Each named turn below is shown by a few rows before and after it. Which turns, in which order, take the first row of each later pair to the second? The first pair is answered.
das:
[  4.9   0.4   6.5  -9.7   7.4   7.1   0.7  12.6   2.7  16.3  -3.0 -18.4
  -4.2   3.1 -13.6   0.0  -7.2   9.7  -6.2  -4.1  -6.9  -5.7  -1.0]  ->  [ -1.1   7.7   1.3  -1.1   9.4  -2.3   8.2   6.8   2.3   5.4  -4.3 -17.4
  -3.0   0.1 -15.2   6.6 -11.1  17.5  -8.3  -1.6  -4.3   4.5   5.3]
[ -8.7   7.4 -44.3  15.6 -21.1 -15.4  10.2  -5.3  -0.9  -3.2  -0.8   7.9
  13.5  11.2 -15.2  -9.2 -16.9  12.9 -29.4 -16.9   2.0  21.6  23.0]  ->  [ -0.5  -1.7 -39.1   1.2 -29.3  -1.1  -2.9  -2.2  -9.5  13.3   6.3  25.0
   9.1  14.0 -16.9 -10.6 -15.9 -17.1 -23.4  -6.9  10.3   6.9  31.4]
[-15.5  11.5  22.9   4.2  -6.1   4.4  -0.7  -7.4  19.7  -4.9 -18.6   1.5
  -5.6   9.3   5.2 -26.8   5.1   9.4  15.9   4.9 -11.8  20.2 -20.9]  ->  [-20.4  15.2   7.3  10.6  -9.5  -3.4  -3.9 -20.1  16.2 -21.6 -17.7   1.4
  -7.3   3.1  -0.4  -8.2   2.0  11.7  12.6   6.8  -2.3  29.7  -6.4]
kosu:
[ 6.8 -4.8 -4.0 -1.3 -4.8  5.3 -5.2  4.1 -5.0 12.5  3.3  2.3  3.7  0.4
 -4.8 -0.6 -8.9 -5.9 -0.3 -1.8  1.3 -6.7  7.7]  ->  [ 4.3 -4.8  0.7  0.2 -7.1  7.3 -6.7  1.2 -3.9 15.8  1.2  1.9  1.8  3.1
 -4.2 -4.4 -6.0 -5.1  0.3  2.5  1.2 -7.1  3.7]
[ -0.5   0.0   3.7  20.1   8.8 -14.8  -2.4 -14.2   6.2 -28.5 -15.0   4.6
   6.6 -10.4  25.4  16.4   6.8  -2.5   6.3   1.2 -10.9   1.5 -16.1]  ->  [ -0.2   3.3   4.4  20.0   2.5 -13.3  -4.9 -17.9   4.9 -28.3 -12.9   9.3
   8.4  -9.4  24.6  15.2   6.5  -6.7   5.4   3.3  -8.6   1.4 -12.5]
[-10.2   4.5 -11.5   7.8  17.7  -3.0  11.0  -2.0 -17.0 -18.4  -2.3  -6.8
  18.2   7.5  16.4  21.0  -1.7   4.9  -7.9 -10.7 -10.4   9.1   3.6]  ->  [-10.7   7.7 -14.4   7.5   1.2  -6.9  -0.5 -12.4 -19.3 -19.7   2.8   3.0
  18.2   8.9  12.0  22.7   1.4  -9.6  -8.4  -3.4  -3.2  10.2  13.3]
sego:
[-10.3   0.9  19.5  15.2 -25.1  -8.2 -15.7  -8.1   8.7  13.5   4.7  10.8
   4.3   1.3 -17.1 -17.1   8.2 -33.6  -1.3  -1.0  -5.8  20.9  14.6]  ->  [  4.7 -18.0  16.5   5.5  17.4   1.5   1.4  14.7 -23.1  -4.7   9.2  19.4
   3.9 -15.7  11.0  -9.7  15.0 -33.1   9.8 -21.1 -14.6  -1.2  -1.2]
[  4.1  -2.6  15.3  -4.1   5.5  21.0   3.8  21.7  14.4  32.4  -8.8   2.1
  -1.6  12.6   1.7 -18.9   1.0   3.4   1.3  -7.2  -9.7  -2.7 -20.2]  ->  [  2.3   2.2  17.7   0.4  -6.8  16.7  -2.5   8.4  21.8  28.5  -9.8  10.2
  -1.6  13.3   7.1 -23.7   2.4   1.6  -0.5  -4.3  -9.5   6.3 -23.8]
[ 11.9   1.8  -3.8  -3.7  11.9  13.3  -7.7  13.9 -21.8  -7.0   8.8   9.5
   3.0   2.0   0.5  11.0 -12.9 -21.1 -13.8   7.6  10.9 -10.9  13.9]  ->  [  3.6  10.4  -2.0   3.1 -10.5   7.6 -13.3  -0.8 -10.0  -3.5   7.0   8.0
   4.9   9.8  -3.7   4.9 -10.5 -24.4 -15.1  16.9  12.5   3.3  19.9]
[-10.1   2.4 -32.4  19.3  11.5 -16.4  13.3 -21.1   0.2 -28.1  -3.0  -9.2
   2.7 -19.3  -0.1  27.1  -5.3   9.3  -9.4  -7.8   8.5  37.4  18.6]  ->  [ -9.0   1.3 -32.1  14.2  21.7 -13.2  18.6 -13.9  -2.6 -27.2  -2.8 -13.7
   1.2 -23.1  -1.6  31.6 -10.7  12.5  -9.8  -9.8   6.9  28.4  19.3]
Pairs:
Each pair is 2 to 3 turns apart.
[ 12.7  25.3  -9.8  -9.1 -14.9 -11.6  -4.9   3.6  19.3  20.0  -1.2  -5.1
   9.4  15.6 -14.8  -4.7  -4.2 -15.9  -8.5   1.6  11.3   5.8  30.5]  ->  [  8.1  20.0   3.2  -5.8  16.0  -4.4   8.4  23.7  24.7  22.6 -13.3 -26.7
   2.3  15.3 -11.9  -9.1  -5.3  15.9   0.2  -6.8  -1.1  -0.2  10.4] => kosu, kosu, kosu
[  7.8  -1.5  -0.3 -11.7   8.7  -1.2   7.0  17.2  -7.2   9.1   4.7  -1.4
  10.8   9.5   0.1  -6.2  -1.6  -0.6  -6.2 -11.9  -9.7  -6.2   1.8]  ->  [ -0.8   4.4 -13.1  -5.3   6.8  -7.9  10.0   7.6 -12.7  -6.9   3.4  -5.7
  11.8   2.6  -2.5   8.6  -4.4   5.6 -12.5 -10.1  -5.5   7.4  11.7] => das, das
[ -2.1   1.0  -8.1  10.9 -19.9 -11.2   0.2 -18.2  -1.4 -18.7   5.4   8.0
  -5.7  -1.7  11.2  13.1  -2.3 -13.1   2.7   1.0  14.7  14.5  10.4]  ->  [ -2.3   1.6 -11.5   2.1 -18.0  -8.7   6.0  -5.7   4.0  -1.9   5.4  -8.3
  -6.9   3.2 -11.8  17.1 -14.5  -8.6  -4.8   5.0  19.2   6.6  22.8] => sego, sego
[  3.0   4.5  -3.8  -5.2  -7.1  -6.7  -0.8 -11.7 -21.1 -17.9  -9.9  -0.1
  27.3   3.8  -5.1  10.1  -9.8  -4.0  -8.4  -3.9 -13.5  -1.1  -2.9]  ->  [ -0.4  10.2  -1.6  -6.3 -11.0  -7.7  -1.6 -12.3 -12.2 -12.5 -11.2  -2.0
  27.9   7.3 -13.1  10.7 -12.8  -1.0 -10.3   0.0 -11.2   0.1   1.8] => sego, sego
[ -9.2  11.5   4.0  19.7 -10.1  -8.3  -1.9  -8.1 -11.1 -27.0  -5.5  16.5
   7.8  -7.8  17.4  -0.2   4.0  -1.2  -0.8  -4.3   5.6   2.7  -6.0]  ->  [ -1.3   2.8  13.0   9.0 -15.6   3.5  -8.6  -0.3 -13.3  -7.4   1.6  27.4
   5.8  -3.1  20.6 -11.0   5.0 -16.3   2.7  -1.9   4.4 -12.7  -8.1] => das, das
[ 11.3   2.0   2.0  -8.1 -27.2  -0.4   9.6  -1.7  -6.0  22.7   0.0  18.6
   2.0  -6.4  -5.9   3.6   0.5 -34.2  -8.9   4.4   9.3 -23.7  13.3]  ->  [  8.4  -0.6  23.1  -1.0 -26.9  -4.8  15.1   4.7   6.5  30.8  -7.9  12.9
   7.2   5.2   8.2 -20.9   9.0 -15.0  -7.9  -2.9 -14.7 -18.8 -14.4] => das, sego
[ 25.5   2.7   1.0  -2.7  10.7  10.1   7.9  10.2 -18.0  12.9 -14.2   8.8
  -2.8  -9.1   9.3   0.1  19.4  -3.8  -4.6  -4.6  -3.7 -12.7  -3.4]  ->  [  8.3  20.5  -6.8   7.0   0.6   0.1  10.2  -2.0   2.0  10.7 -20.2 -14.2
  -0.3  -6.2 -15.5   9.4   6.2  13.3 -20.1   2.7   1.4   6.6  11.9] => das, das, sego
